One turn moves every row onto another: examples first, then more rows asked:
Zot: -6 27 0 48 -4 -35 1 24 40 32 48 6 -14 -29 0 -14
beban: 3 8 8 19 26 50 -12 18 -16 31 -40 -39 -15 -31 -13 7
sek: 1 15 29 10 24 12 15 -6 -27 50 -17 -8 -20 -21 41 24
Sebi: 0 1 32 -26 -18 9 -7 6 -1 6 -3 -5 18 37 29 -50
vib: 3 10 26 29 30 3 24 9 -32 49 -9 -17 -9 -40 33 10
Mok: 6 1 15 -26 -14 10 -4 -10 -7 15 -6 -4 21 54 4 -46
ragis: -6 -27 -48 16 -20 -22 18 -17 4 -35 -12 -2 -9 -5 -11 44
pof: -6 24 -37 0 2 34 15 5 -20 15 -7 -23 -51 44 14 -23
latu: 0 13 -31 12 -19 31 3 16 -14 5 -19 -35 -29 47 12 -46
lum: 6 -8 -19 22 -19 -15 -24 44 -8 -22 2 37 0 -59 -23 -15
zifi: -9 -38 -30 -9 13 -36 22 1 34 -21 7 -20 30 -18 -28 -23
Gapi: -12 -12 -45 -10 -15 -19 11 -24 -4 -47 -11 0 -13 17 -6 29
Diveb: 24 -7 -8 24 27 47 -8 22 -18 11 -28 -49 -18 -43 -7 3
Sisi: -7 35 14 27 -18 -15 -1 23 49 36 34 4 -19 -39 -12 -13
Logod: -8 -9 -59 3 -6 -17 11 -22 -6 -39 -10 12 5 -3 5 35
bepit: 15 0 36 -20 -15 3 -4 1 -20 23 -11 -20 16 38 15 -46
Nole: -23 19 2 40 -4 -29 6 9 51 21 42 21 -14 -32 -15 -6
sif: 19 13 -3 12 40 47 -16 4 -22 10 -40 -36 -4 -32 -16 7
rul: 11 3 3 22 -26 -13 -48 29 -4 -9 10 31 -18 -57 -10 -6
guz: -3 -2 28 -8 -16 -6 -7 1 -14 7 12 -1 24 55 11 -43
Poge: -9 23 17 48 -13 -25 3 16 33 21 38 10 -27 -47 -19 -3
Gadu: 1 11 28 12 7 -18 4 2 -32 53 -20 -4 -22 -43 40 3
zugod: -13 -40 -30 -34 12 -29 22 -13 33 -16 9 -9 19 -10 -7 -20
lifip: 8 15 -18 29 -11 -14 -37 34 6 -19 15 50 -16 -47 -8 -3
kife: -3 -18 -42 4 -7 -41 13 -13 2 -41 -4 10 0 7 -19 34
zasap: 20 6 -6 36 27 41 -16 29 -18 28 -31 -28 -9 -45 -23 8
Kotu: -12 -34 -28 -9 30 -19 34 0 42 -15 6 -2 13 7 -16 -40
kubi: -2 26 -36 16 -6 30 22 6 1 3 -9 -20 -20 59 3 -38

Gapi turns into -> Nole
Sebi turns into -> Logod
And these:
pof turns into -> Kotu
latu turns into -> zugod
Sisi turns into -> sif
beban turns into -> Mok
kubi turns into -> zifi

